In the rows, 128 means zero.
These are runs of 6 systems, one row a step. Runs of the same system follow the same rule from any start.
Z, run 1:
[[133 123 125 138 182  99  97 115 144  89 197 167 132 105 129 174 118 112]
 [101 140 108 143  83  90 132 141  90  90 157  71 107 135  90 153 153  90]
 [145 166 163 189  82 100 162 114 158 152  86 120 119 139 112 116 119 159]
 [133 134 177 136 170 156 116 120 172 133 143 186  87 169 116 118  85 100]
 [107 107 117  72 150  97 127 141 127 107 142 161 123 141  56 145 174 107]
 [168 110  93 132  85  81 175 174 135 105  87 101 152 158 134 118 147 123]
 [166 116 142 154 150 144 135 125 187 158 119 107  72 116 172  72 134 130]
 [129 110 177 100 157 159  50 118 139 142 155 127 150 153 112 115 174 113]
 [118 142  75 130 102 132 119 164 105 102 149 168 163 162 130 132 188 165]
 [188 127  92 176 109  97 134 132 160 112 161 133 139  79 166 137 107 132]
 [117 161 152 152 142 144  91  93 140 104 169  60  92 114 128 114 130  84]]
D, run 2:
[[ 94 161 136 151 102 126 133 133 173  78 143 123  74 171 123 137 115  75]
 [158 142 156 131 116  63 122 111 165 172 122 143 112 119  70  93 161 141]
 [181 144 132 151 146 133 141 155 124  95 135 150 139 201  98 106  96  82]
 [143  99 126 109 152 142 148 138 187 114 118 135  99 128  95 113 210 134]
 [150  99 139 110  85  89  83 168 146 121 142 121 148 177 149 125 131  71]
 [156 153  94 140 128 150 112 141 133 152 137 117 106 145 141  41 183 151]
 [184 107 146 140 160 137  80 127 139 102 174 129 193 129 138 146 151 119]
 [ 81 157  93 147 113 147 110 139 149  78 168 108  80 142 156 123 181 116]
 [159 134 153 161  90  72  77 111 141 162 168 117 142  95 114 134 149 136]
 [141 196 128 188 137 156 124 116 133  94 158 127 108 165 121  95  97 103]
 [136 132 160 138 167 102 132  99 181 110 140 145 117 106  72 148 180 147]]
W, run 3, 11 rows:
[[158 124  82 104 111 164 133 135 188  93 150 164 123 107 143 110  97  81]
 [147 126 134 104 173  58 114 106 141 124 131  72 120  93 103  99 152 109]
 [123 137 139 176 127 129 143 161  87 136 106  87 112 197 144 105 174 159]
 [141 105 148 131 101 202 102 132 155 175 142 197 121 125 127 128 141 152]
 [120 147  99  66 111 128  82 112 163  80 150 125 184 112 128 124 128  80]
 [126 166  85 156 154  47 152 122 120 113 138 106 108 105 125 109 159 162]
 [169 101 169 207 122 147 117 154  97 151 159 112 111 158 134 148 138 132]
 [ 92 142 154 102 106 222 107  99 151 130 132 137 105 125  96 127 134 108]
 [102 170 127  94 119  56 107 110 168 104 115 173 169 148 112 127 121 128]
 [171 139  72 168 149  90 164 165 108 103 158 138  97 143 136 103 113 122]
 [181  80 177 152 142 162 132 121 133 156 136  90 105 105  80 134 154 112]]
M, run 4:
[[106 127 139 125 129 135 170 143  65 140  76  66 107 168 126 115  98 110]
 [126  96 153 131 138 150 154 121 109 199  93 158 115  99 116 139 138 195]
 [ 97 105 105  69 102 181 127 139 116 130 111 163 155 124 156 150  75 108]
 [121 138  64  80 141  93 151 120 109 131 101  92 136  71 144  92 129 148]
 [138 100 149 149 128 119 133 142  52 154 110  71 160 132 167 153  94 137]
 [ 79 143 135 146 126 196 154 102 109 155 114 128  86  92 135 139 122 177]
 [ 85 134 129  83 109 103 108 107 118 145 114 175 181 103 138 168  79 146]
 [124 159  59 120 128 108 176 135  78 115 116 116 115 115 129 103  69 112]
 [153  88 157 144 158 101 163 111  92 153 109  89 139  73 112 168 105 146]
 [ 65 126 164 117 111 180 166 122 115 132  78 115 100 151 129 159  92 120]
 [105 125 118  77 121  92 144 118 129 185  90 180 125  99 112 116 114 170]]
D, run 5 (11 x 18):
[[125 152  88 110 117 168 135 113 119 154 126 127 101  90 156  80  58 111]
 [123 128 143  86 190 119 134  87  94 120 100  99 186  94 103 141 131 152]
 [ 69 113 132 153 131 128 162 163  82 106 112 125 109 173 160 187 122 142]
 [122  97 139 121  79 148 133 122 142 203 119 163  94  71 129 142 109 153]
 [127 166 114  83 128 144 128 101 116 119 101 129 184 118 135 109  47 100]
 [ 99 126 106 116 202 100 180 124  93 117  89 110 129 115 128 134 157 179]
 [114  62 153 136 108 135 134 164  81 154 136 135 111 135 133 199 100 112]
 [ 98 145 118  99  70 193 136 112 144 166  87 130 115 105 136 100 109 137]
 [140 138 131  95 173  85 126 101 126 127  89 139 205 111 161 126  87 155]
 [ 91 112  85 127 183 136 164 153  59 111 142 129  85 135 143 146 120 137]
 [119  80 153 112  70 160 129 123 103 169 121 111 135  82  98 182 136 137]]
C, run 6 (11 x 18):
[[151 109 139 111  81 202 133 140 186 144 109 139 104 144 118  92 142 101]
 [101 141 122  73 154  95  97 130 179 123 110 136 131 153 139  82 184 133]
 [169 109  96 140 161  81 104 170  85 110 167 112 155 156 139 114 172 126]
 [169 114 106 167  91 191 126 133 120 134 170  97 115  82 118 125 174 138]
 [ 93 154 161 134  89 156  80  97 202 112 132 112 133 118 159 137 157 128]
 [ 92 178 134 162 158  65  88 126 122 121 164 153 111 168 146 118 136 144]
 [172 144 124 172 141 129 129 124  88 113 186 155 137 124  61 150 116 119]
 [126 151 134 147 101 182 173 104 171  78 119 102 104 114  89 147 119  95]
 [102 128 186 132 135  73 137 123 191 133  97 126  83 165 123 131 130 112]
 [159 126 144 130 152 106 114 160  96 160 141 156 108 201  91  81 116 104]
 [175 121  97 103 135 181 161 138 130 110 120 140 145 129  62  98 172 127]]
M, run 7, 11 rows:
[[180 103 117 130 101 103 101 128 100 146 177 114 154  74  78 142 156 122]
 [141 163 151 157 122 188 150 111 152  74  99  86 163 161 141 126 116 114]
 [ 94 130 156 135 178  74 115 115 173 155 127 158  82 127 164 121 144 163]
 [115 115 119 115  83 129  93 159  77 136 179 153 116 162  85 145 117  80]
 [184 153  99 138 122 149 170 107 161  99 112 124 160  93  81 106 158 150]
 [139 102 171 136 169 102 119 134 169 110 110 115 139 158 197 143  93 102]
 [ 78 128 123 119 130 128 113 139 108 153 158 116  39 137  98 102 172 119]
 [167 122 140 127  80 133 108 133 115 141 126 160 206 139  82 145 155 150]
 [152 150  94 143 153 172 156 133 181  85 118 140 120 140 186  96  97 119]
 [109  94 145 105 173  66  82 123 129 141 166 100 103  95 142 140 152 114]
 [109 152 132 150  68 155 124 146  79 118 130  95 135 184  86 129 159 114]]
Z, run 8:
[[100 125 136 137 136 197 164 124 117 167 100 146  78 117 116 120 150 180]
 [139  96 147  80 117 137 103 121 152 130 118 177 193 113 143 168  87 111]
 [ 89 153  47  82 143 125 142 141  88 104 131 114 104 121 151  90 124 116]
 [169 103 153 144 148  83 142 112  98 163 101  74 169  86 138 137 121 160]
 [ 96 118 145 148 121 228 132 136 110 129 125 111  94 154 160 137 113 119]
 [ 91 132 133  84 113 115  99  94 143 161 127 182 156  76 114 152 132 167]
 [133 151  79 110 130 122 135 150  72  94 135 126 168 157 148 118  66  93]
 [125 125 117 148 172 111 179 105 111 142 115  93  90  60 119 134 138 168]
 [111  99 197 127 101 164 116 127 124 138 103  90 148 154 147 172  89  94]
 [ 66 157 102  92 111 152 132 122 121 163 114 183  94 125 116 104 131 164]
 [182 110 118  98 157  95 136 130 106 128 117 154 201 116 122 136  71 118]]
V, run 9, 11 rows:
[[ 81 151 111  83 150 184 129 126 129  68 118 117 136 171 119 120 154  99]
 [140 103 116 140 116  47 145 149 151 131 125 131 118 118 113 144 196 161]
 [170 123 133 157  88 161  95 159 129 135 149  95 126 165 176  95 105  84]
 [110 165 145 119 153 163  89  81 153 155 135 143 137  98 107  99 176 178]
 [101 119 140 126 144  94 114 148 117  68 133 137 181 177 152 191 131 114]
 [136 152  93 187 103 122 140 141 141 125 180 150  54 114 115 115 138 132]
 [181 120 184 125 113 132  91  96 143 147 133 101 178 104  97 129  97  92]
 [ 67 177 151 141 175 154 157 104 140  97  95 129  97 173 129 122 132 145]
 [141  72 150 123 139  67 127 161 121 154 148 175 106 144  93 167 143 123]
 [146 151 101 122  73 185 135 143 142 106 140 119 107 152 103  89 110  66]
 [151 134 153 104 162  94 131  92 181 142  88 108 153  99 107  94 172 158]]
W, run 10, 11 rows:
[[ 99 155 124 142 112  88 138 123  55 122 109  80 168 134 114 152 157 164]
 [127 131 137 196 105 173 156 130 132 134 131 173 118 123 164 171 103 174]
 [110 116 150  98 138 154  89 102 142 116 170 144 124  97 123 165  70  70]
 [ 84 170 116 101 139  68 165 106  93 100  99  99 127 133  77 129 114 115]
 [162 115 149 190 134  99 187 157 119 146  94 159 115 165 135 142  99 160]
 [146  77 148 100 145 206 129 140 145 142 130 134  97 129 134 125  89  80]
 [ 92 128 131  40 134  93 126 111 136 137  76 106 150 120 101 105 142 116]
 [143 132  91 143 126  79 158 168 107 134  92 139 154 159 184 105 130 173]
 [178  69 116 139 149 183 119 143 113 161 159 127 118  80 156 128 125 136]
 [ 83 119 145  75 115 152  97 102 120 116 116  65 165  97 130 152 159 118]
 [ 70 174 106 147 104  83 131 123 116 132 108 150 136 131 172 140 127 188]]
V, run 11 (11 x 18):
[[123 135 125 119 182 143 101 105  82 184 131 108 119  95 163  80 118 163]
 [ 92 106 120 106 137 162 130 136  59 114 124 139 180 130 125 187 135 158]
 [117 131  74 144  78 117 176 141 152 107 122 166 118  90 153 166 104 149]
 [159 127 117 121 125  93 116 107 124 159 138  97 129  65 159 104  57 103]
 [ 97 157 137 119 176 164 143  96  53 143 104  88 135 121 115 112 108 151]
 [114  83 134 128 137 130 181 148  99 138  94 172 140 128 116 196 124 173]
 [126 105  84 104  78 137 155 150 150 130 125 155  94 104 156 131  68  90]
 [139 146 103  75 139 101 125  98 111 163 108  88 140  71 115  69 104 123]
 [121 114 125 125 180 141 161 140  59 122  81  86 164 155 152 129 133 164]
 [114  76 106 136 109 163 156 159 123 155 126 167  97 102 161 168 142 171]
 [119 125  95  77  62 126 101 122 140 143 129 134 158  80 158 128  81 101]]
C, run 12:
[[107 147 117 109 191  76 128 138 102 109 145 185 113 172 102 128  91 110]
 [168 103 104 122 131 121 188 140  82 113 127 105 130 111  53 143 117 102]
 [149  98 150 128  94 166 174 128 181 132  69  79 113 122 141 119 122 109]
 [102 108 162  96 150 113  98 140 163 179  97 148  98 169 168  88 145 139]
 [142 119  94  90 149 118  93 164  68 141 150 163 170 165 111  99 156 137]
 [162 119  57 123 107 157 155 139 120  91 140 104 165  78 130 131 166 146]
 [114 110 143 143 109 127 106 110 182 125 137  77 112  77 197 152 140 128]
 [ 85 160 168 155 131 113  60 113  92 173 156 120 112 153 154 117 120 141]
 [135 176 120 158 125 147 127 118  87 122 150 187 179 147  86 142 119 166]
 [120 143  91 135 127 144 177 118 167  60 139 156 119  95 117 175  97 114]
 [102 117 165 123 135  74 139 111 150 133 121  84  72 104 114 145  92  81]]

Which system made each run below?
run 13, 2 rows:
[[111 159  71 116 152  71 136 114 107 104 133 148 170  83 154 140 120 174]
 [149  97 120 185 140 114 147 149  76 113 165  97 123 102 152 184 116 133]]
 => W
run 14 (2 x 18):
[[ 71 176 116  96 102 156 129 111 112 111 115 187 159 149  95 148 107 142]
 [167 122  85 126 162  57 172 141 149  92 131 165 137 107 120 141 102 123]]
 => V
run 15:
[[ 96 169 144 157 106 162 134 102 182  85 114 143 140 136 175 160  79 123]
 [ 79 144 148 127 175  63 134 112 126 144 140 170  70 126 105 146  98 133]]
 => C
run 16 (2 x 18):
[[149 114 151 101 148 188 124 126 109 161 136 141  97 141  84  93  81  79]
 [104 122 121  68 162 138 155 115 136 100  87 140 169 120  88 142 180 160]]
 => Z
run 17:
[[108 186 110 164 125 143 119  98 115 117 143  68 111 107 125  97 176 160]
 [123 147 176 180 127 104  88 115 124 136 143 162 172 149 154 175 108 162]]
 => M
run 18 (2 x 18):
[[201 120 120 157 102 116 165 140 126 159 134 159 111 111  58 114 115 130]
 [160  94 168 103 169 179 148 116 171  99 104 125 147 128 117 142  98  86]]
 => M
run 19:
[[138 133 169 171  78 122  76 121 130 123 184 140 148 131  91 175 137 107]
 [111 211 110 174 103 144 142 108 150  98 139 131  95 144 111  98 111 122]]
 => C
run 20 (2 x 18):
[[ 97  95 151 142 130 136 160 145 168 109  85  84  95 143 192 158 145 132]
 [101 110 153  95 120 108  67 126 122 203 143 160 100 121 148 107 106 124]]
 => D
run 21, 2 rows:
[[145  96 114  56 107 141  91 116 160 136 149 145 162  72 106 131 133  98]
 [112 167  86 118 117  98 132 139  95  89 110  60 157 156 165  95 138 116]]
 => D
run 22, 2 rows:
[[186 120 160 161 110  89 158 144 164 113 122 108 112 161  87 122 113  79]
 [141 131 179 133 153 165 123 116 172 157 110 107  72 156 104  75 140 105]]
 => V
run 23 (2 x 18):
[[130  92 150 149 164 150 174 155 138 130  83 158 120 169 182 151 102 152]
 [ 89  84 107  76 112 143 118 136 143 165 146 144  65  79 133 133 139 112]]
 => M
run 24, 2 rows:
[[149 112 142 129 119 111 143 142  57 134 101  96 196 145  92 153 157 155]
 [107 123 112 154 104 194 169 133 168 111 104 148 110 114 182 157 124 162]]
 => W
run 25:
[[160 152 108 148  89 139 141 121  89 145 152 171 141 109  78 136  63 119]
 [141 140 125 123 152 154 196  98 163  83  79  95 131  96 102 132 118 125]]
 => D
run 26:
[[152 157  90 128 155  97 130 137 172  92 111 142 175 148 176  90 164 164]
 [155  85 101 152 158 121 101 158 119 136 191 123  88 105 157 122 177 137]]
 => W
run 27:
[[136 170 171 174 127 142 103 117  77 154 129 105 145 181  97 100 146 148]
 [130 136 136 164 160 168 138 123 153 116 144 216 129 139 135 155 128 177]]
 => M
run 28 (2 x 18):
[[161  85 119 116 130  68 120 152 118 108 167 153 150 121 105 178 111  88]
 [138 148 102 143 101 161 161 122 101 137 124  59  84 101 115  85 109 101]]
 => C
run 29 (2 x 18):
[[144 126 123 147 120 149 164 109 111  82 146  82 139  78  89 179 105  99]
 [ 80 144 190 158 135 104 154  96 157 124  92  98  90 134 133 163 107 130]]
 => W
